In the data rows, 128 means zero.
Some points, one per row:
[114 158 115 135  97 110 131  75 118  62 166 127 114 115 165 144 103  91
 131 107  87 112 116 166 125  98  79 142 166  89 153 131]
[129 158 111 164 165 119  88 160  80  98  90 138 166 165 121 155 109 148
 162 121 150 165 142 119 104 166 165 136 134 108 119 164]
[165 106 166  66 165  93 146 156 133 165 140 116 161 128 110  97 164 110
 144 153 145  84 140 109 150 166 133 123 121  97 129  96]
[ 81 113 119 164 116 166 121 165  96 113  58 106 141 165  58 155  62 165
 130  82 148 124 121  75  80 108 164 144  87 129 129 138]
[165  69 144 107 153 114 165  57 166 156  85 152  58  58 148  64 164 165
  57 166  70 116 131  83 144 115  59 129 102 120 100  57]
[121 105 141  92 133 166 120 165 122 122 166  89 137 161 132 128 126  75
 164 157 156 125 107 138 163 166 165 104 157 102 130 156]
[128 162 166 156 160 166 104 161 118 117 113 110 166 151 163 165 152 113
 164 134 162 154 133 150 127 153 165  98 166 152 139 139]
[115 159 143 121 158 166 119 165 118 134 166  99 124 132 165 165 124  57
 164 158 165 102  75 110 142 166 139  87 166 102 117 138]
[141 136 155 159 114 138 164 108 164 140 136 152 126 113 164 111 153 129
 103 165 123 144 154 166 122  93 145 135 126 163 161  83]
[118 166  92 163 164  79  91 129  95 104 156 146 121 155 165 165  88 165
 117 151 122 158 133 166 104 126 136 138 166 119 145 164]
[164 130  73  83 129  91 165  63 120  91  97 164 113 131 163  69 139 134
 102 105  57 165 134 130 105 115  58 165 142 114  57 164]
[ 97 166  58 163 148 142 165 106 135 154 136 164 142 139 130 139 136 133
 104 103 112 165 163 165  61 120 131 165 116 163 104 160]
[165  93 166 104 119 161 138 131 152 165 166 121 162 136 124 122 164 136
 154 166 110 137 162 115 165 156 108 142 147 147 139  99]
[111 131 123 125 145 160  98 165  97 116  62 118 113 165  93 149 125 165
 131 106 165 146 121 106 107 160 165 138 101  98  95 158]
[130 143 155 106 113 166 136 156  98 111 101  98 116 165 147 164 106 124
 155 127 165  93  76  78 165 149 141  94 160 140 107 106]
[110 143 103 115  85 119 165 145 119 104 166 111 166 157 165 157 156 128
 164 121 110 102 137 166 147 128 143 165 166  99 164 150]
[ 57  74 116 151  58 155  92 153  66  58  58  78  86 165  58 118  57 165
 157  58 160 130  55  78  86  73 165  91  96  75  57 142]
[139 166 117  83 123 114 154 125 113 122 137 119 166 148 165 148 126 140
 164 104 153  96 109 166 148 166 112 159 166  99 155 157]
[144  83 152 131 104  74 158  58 166 153 120 147 122  86 135  74 151 165
  65 131  92 165 159 164 127 111 135 119  91 135 164  77]
[ 60 166 118  57  72  76  58 102  58  89  91 132 136 104 126 165  57  70
 144 106 136  74  68 144 132 133 133  72 166  55 117 164]
[156 103 166  75 165 101 138 128 150 165 155 111 125  80 165 142 164 118
 123 166 140  79 163  96 161 166 101 113 157 110 144  70]
[ 95 166 100 112 124 123  96 165 108 111 136 163  91 116  76 165 120  57
 147 134 165 107 113 139  84 130 145  84 160 159  96 157]
[158 121 166 102 107 166 117 160 129 149 164  94 166 144 117 119 159 100
 164 165 160 100  90  80 165 166 121  91 133 112 104  78]
[141 112 166 142  99 166 156 165 142 122 141  98 166 165 135 140 135 112
 164 108 157 139 114 121 165 166 160 121 135  90 125 125]
[156 143 161 156 165 121 126 130 158 137 166 144 107  98 165 116 138 109
 163 166 124 158 151 149 165 166 150 141 166 145 164 136]
[ 98 112 132 142 109 166 106 165  78 106 107  86 120 165  82 163  79 126
 164 121 165  72  59  65 165 129 165 128 148  96 100 119]
[165 111 163 121 164 142 158 165 144 165 151 134 166 147 145 146 142 165
 143 162 139 104 118 121 165 161 165 133 123 117 111 131]
[ 99 166 134 131 121 137 122 145  86 131 100 124 147 131 165 165  85 164
 164 114 129 165 128 166 111 129 165 133 153 105 164 164]
[ 57  59 166  57  58 166  65 165  58  81 107  57  62 165 106 116  57  69
 164  58 165  58  55  59 165 123 148  58 123  55  57  94]
[129 166 155 164 149 110 156 119 160 165 143 164  97 117 146 112 152 144
 126 165 105 165 163 166 165 145 122 165 166 151 155 158]
[152 136 166 155 113 166 138 165 127 160  87 119 166 165 101 143 149 165
 164 135 143 147 122  99 160 166 165 106 111 113 133 117]
[145 135 166  97 159 163 139 158 130 114 117 125 155 160 162 160 127 103
 152 122 144  72 117  93 152 166 164 107 160 112 130 103]
[142 144 164 100 113 127 161 165 131 148 119 124 166 114 165 164 149  86
 164 116 126  88 115 145 165 166 165 133 166  77 149 133]
Then 10 other points, each followed by its number:
[148 166  96 106 165 126 152 114 127 127 134 164 147  58 104 147 120  57
 117 166 127 106 132 111  84 125  95 124 134 132 109 155] 0
[103 118 129 149 159 166 108 165 118 109 100 101 106 165  89 128 116 165
 111  70 149 124 112  85  97 116 165 119 101 135 143 158] 1
[165 113 140  98 165 128 160  57 166 153 102 164  58  58 136  68 153  97
  70 166  67 128 139  73 147  92  58 107 102 124 129  57] 2
[149 125 151  95 116 166 152 162 125 113 156 105 166 164 165 139 151  96
 149 147 165  88  95 104 165 166 164 110 165  94  90 161] 3
[163 123 166  91 138 166 133 143 130 165 166 129 166 149 125 114 152 113
 144 163 136  83 108  98 165 166 127 102 156 127 121  92] 4
[117 142 152 161  97 146  95 139 148 159 135 110 166 134 139 153 132 122
 158 137 163 113 129 128 133 145 165 101 144 149 144 110] 5
[165  83  97 164 165  81 165 100 166 125  60 144 127 105  70  57 139 165
  71  81  57 165 163 111  58  87  93 165  58 154 113 124] 6
[122 100 142 127 139 166 146 165 146 142 151  89 157 165 165 160 152  70
 152 120 163 130 109 137 160 166 148 116 131 102 130 158] 7
[165 131 166  99 165  84 114 124 145 162 150 144 120  84 130 159 164 125
 157 166 141  88 143 143 143 146 151 103 148 139 135 103] 8
[ 67 166  65 149 116 114 119 119 106 108 166 150 113 157  87 163 118 136
 109 139 127 165 141 166 112 101 128 146 134 148 164 154] 9
Which three of these numbered points are nearest to each point below, looking only along the 4 directions in which the first points spread most? Their numbers follow each, nearest first.
[141 121 166 122 158  73 133 149 166 165 166 121 119 101 148 122 164  93
 128 166 150  70 161 144 137 150 107  99 139 143 164 123] > 8 4 0
[140 152 105 105 109 125 165 106 143  93 161 136 141 136 165 101 154 159
 146 111  89 165 135 153 148 144  82 165 165 140 105 149] > 0 8 9
[165  74 141  99 165 113 162  57 166 155 117 164  67  58 153  57 163 135
  58 166  57 138 120  80 165  88  64 102  71 139 114  57] > 2 6 0
[165  79 166  90 165  82 162  57 166 165  61 164  58  58 150  76 162 133
  64 166  57 140 145  73 127  81  59 107  96 113  89  57] > 2 6 0
[165 117  84 164 165  77 157  91 166 157  86 143 104 118  64  64 137 165
  58 124  95 163 163 154  58 111 118 165  76 163 132  91] > 6 2 9
[ 86 166 158 120  94 161  87 109 124  99 166 156  94  83 118 165 107  88
 132 166 151 137 159 166 115  87 112  94 139 142 164 104] > 0 9 8
[ 70 166 129  65  58  59 102  57  98  74 128  91  66  84 165 157 106  66
 163 152  87  82 119 166 154  80  58 142 166  84 129 129] > 0 9 8
[134 147 166 117 115 166 102 132 118 116 166 114 130 135 136 156 132 105
 155 136 152 101 124 121 140 120 164 124 166 123 164 136] > 7 5 3
[118 128 166 163 136 137  87 132 121 165 165 107 127 160 104 165 157 152
 141 148 165 118 146 136 154 110 165 123 138 160 151 129] > 5 7 8
[117 141 160 142 142 141 115 153 113 154 113 116 166 138 106 154 123 134
 164 118 165 148 120 157 109 126 165 119 132 143 153 131] > 5 7 1
[165  98 166  76 147 118 126 164 145 165 104 125 149 124 104 115 162 103
 151 166 131  65 109  89 164 166 142  96 161 125  94 101] > 4 3 8
[144 112 133 100 114 166 145 163 131 119 166 110 132 165 148 144 127  93
 137 131 155 148 115 133 161 166 165  92 134 115 131 133] > 7 5 3
[161 110  59 148 136 122 165 104 145 126  92 150 139 126  76  57 144 162
  60 111  77 165 148 101  58 131  90 165  58 163  57 135] > 6 2 1
[ 63 166  72 164  99 164 105 159 117 105 151 164  96 159 114 151  76 115
 122 141 140 134 137 166  92 102 149 139 123 163 160 156] > 9 1 0
[164 116 166 118 142  75 134 146 166 165 165 134 166  79 161 120 164  88
 136 166 143  93 138 128 139 157 117 133 138 116 157  88] > 8 4 0
[163 111 166 125 131 149 165 108 166 162 124 147 158 112 165  95 164 165
 121 166  92 150 137 121 165 144 112 120 132 135 123 119] > 8 4 0
[165 102  72 148 142  84 165  98 132  98 106 164 118 118  98  60 138 165
  57  79  57 165 151 102  86 139  88 165  69 163  57 156] > 6 2 9
[122 139 158  67 117 159 122 162 155 147 161  88 166 132 147 147 152 105
 161 152 165  91  78 106 165 166 156  87 152  79  98 133] > 3 7 4
[142 161 156 151 165  89 151 141 166 148 166 156 150  83 164 151 164 104
 132 166 112 146 163 154 138 166 154 146 147 142 164 115] > 8 0 5
[ 57  77 103 164  81 166  86 165  85  99  61 106  58 165  58 140  59 165
 106  58 148 146  75  59 107  76 165 137  80 127  76 133] > 1 9 5
[155 164 166 118 155 148 106 150 141 103 142 111 161 134 165 165 141  86
 163 165 165 103 119 120 165 129 119  82 158 147 159 132] > 7 3 5
[147 123 166  57 149 166 165 165 158 108 122  85 166 144 154 165 154  71
 140 162 160  81  89 138 165 166 150 128 166 106  98 164] > 3 7 4
[165 123 102 164 155  88 165  86 137  77  64 157  99 116  58  78 113 165
  66 111  63 165 143 100  80 125  90 165  65 135  57 137] > 6 9 1
[144 114  83 132 165  81 165 112 131  82 110 164 122 122  58  73 130 162
  57  76  57 165 163  72  75 128  83 165  58 163  57 164] > 6 9 1
[ 96  67 165  57  58 149  79 165  82  73 125  57  88 165 131 148  64  57
 164  87 165  58  55  59 165 160 146  58 154  55  82 131] > 3 7 4
[165 108 166  93 130 107 127 160 161 148 146  99 142 125 110 104 164 107
 164 139 148  98 142  72 165 166 124  99 119 117  94  95] > 4 8 3
[ 92 166  98 164 147 121  97 109 125 139 118 120 104 160 165 165  90 165
 117 111 114 165 133 166 132 110 137 142 166 146 144 163] > 9 0 5
[144 111 165 109 147 166 128 165 129 148 166  82 166 143 165 129 155  70
 143 122 158  88  82 133 165 162 165  87 155  74 132 164] > 3 7 4
[165  93  96 164 136 117 165  99 154 146 111 140  99 115  90  57 130 165
  57  92  85 165 163 108  58  96 105 165  58 163 124 148] > 6 2 9
[ 59 166  58 156 135 166  79 138 116 124 166 147  84 146 109 165 114 125
 135 146 163 126 104 155  69  92 122 145 118 163 151 164] > 9 1 0
[165 101 166  97 128 110 158 150 140 165 126 104 166 117 126 126 164 109
 161 135 115  72 150  71 157 166 128 119 153 121 128  87] > 4 8 3
[165 104 149 142 165 125 131 111 152 165 146 131 123 100 149 124 164 165
  97 147  95 158 128  93 153 136 114 113 121 154 131  84] > 8 0 4
[ 85 166  58 160 144 111  97 146  96 138 134 132 135 155  84 165 111 135
 149 102 150 143 119 166  97 119 135 145 125 149 164 164] > 9 1 5
[118 136 166 147 127 125  87 139 135 148 106 112 166 161 159 154 153 161
 142 131 165 134 131 140 102 106 165  92 135 131 161 141] > 5 7 1
[163 110 134 139 130 148 165 125 161 165 150 160 161 133 120 110 164 150
  88 158 117 125 152 115 148 166 100 156  92 148 126 116] > 8 0 4
[ 83 161 103  73  75 102 111  82  99  86 166 109  75 101 165 154  98 114
 164 141 117  92 115 166 165 100  58 148 166  67 112 155] > 0 9 8
[ 96  82 166  57  58 132  70 165  58  67 114  57 130 165  92 130  61  57
 164  80 165  58  55  59 165 166 165  58 129  55  62  89] > 3 7 1
[160 104 163 131 121 107 139 110 166 164 115 151 164 117 165  90 158 165
 132 166 101 145 145 123 155 166 143 158  98 143 164 114] > 8 0 4
[139 139 145 164  99 166 126 165 138 149 150 116 141 165 148 165 123 164
 164 147 157 144 156 160 131 135 144 101 144 163 142 125] > 5 7 8
[106 166  78 164 109 144  86 142 128 150 166 116  88 157 139 141 117 136
 159 117 126 148 150 166  90  72 154 165 145 133 151 164] > 9 0 5
[155  81 166  68 165  80 142 144 166 165 134 115 144  85 118 121 164 130
 116 166 137  78 147  78 165 166  90 113 119 133 136  77] > 4 8 2
[165 111 124 138 165 156 140  97 166 165 155 141 155 118 110  83 164 165
 110 128  90 141 163 108 140 142 105 124 114 163 164  97] > 8 0 2
[165  91 144 156 165 124 148 112 160 165 128 148 124 118 112 105 160 143
 118 166 133 154 143 130 165 133 153 124 107 128 132  90] > 8 4 5
[165  78 166  88 165  66 151 132 149 165 129 102 107  89 110  92 164 102
 131 166 112  68 131 100 165 166  96  83 148 128  97  75] > 4 8 2
[115  97 166  87 112 156 143 162 125 141 148  70 144 146 165 153 122 103
 150 106 155 102 108 109 165 166 165 108 149  77 105 160] > 3 7 5
[160 100 166  96 165 100 165  57 166 154  58 164  97  58 144  97 154 116
  57 166  75 102 134  96 124  88  66 130  99 127  93  57] > 2 6 0
[165  90 151 164 159 160 165 125 166 155 153 144 122 112 128 101 164 165
 131 129 127 136 155 143 161 144 107 131  94 140 138 119] > 8 5 4
[165  67 149 131 151  93 143  57 166 165 115 155  58  58 155  87 164 162
  86 166  82 155 157  91 141 112  58 131  84 126 143  57] > 2 6 0
[154  90 166 116 144  63 105 149 145 165  86 102 144  86 165 100 164 144
 122 139 135  68 138  90 165 166 106 127 127 139 100  95] > 4 8 0
[140 106 159 127 137 121 139 150 129 165 162 145 137 135 165 117 149 165
 152 166 118 111 146 130 165 160 130 119 115 162 159 137] > 8 5 4
[157  98 165  94 160 144 165 110 148 159 116 142 166 128 134  97 164 140
 148 144 125 100 132 114 165 166 102 147 140 147 157  90] > 8 4 5
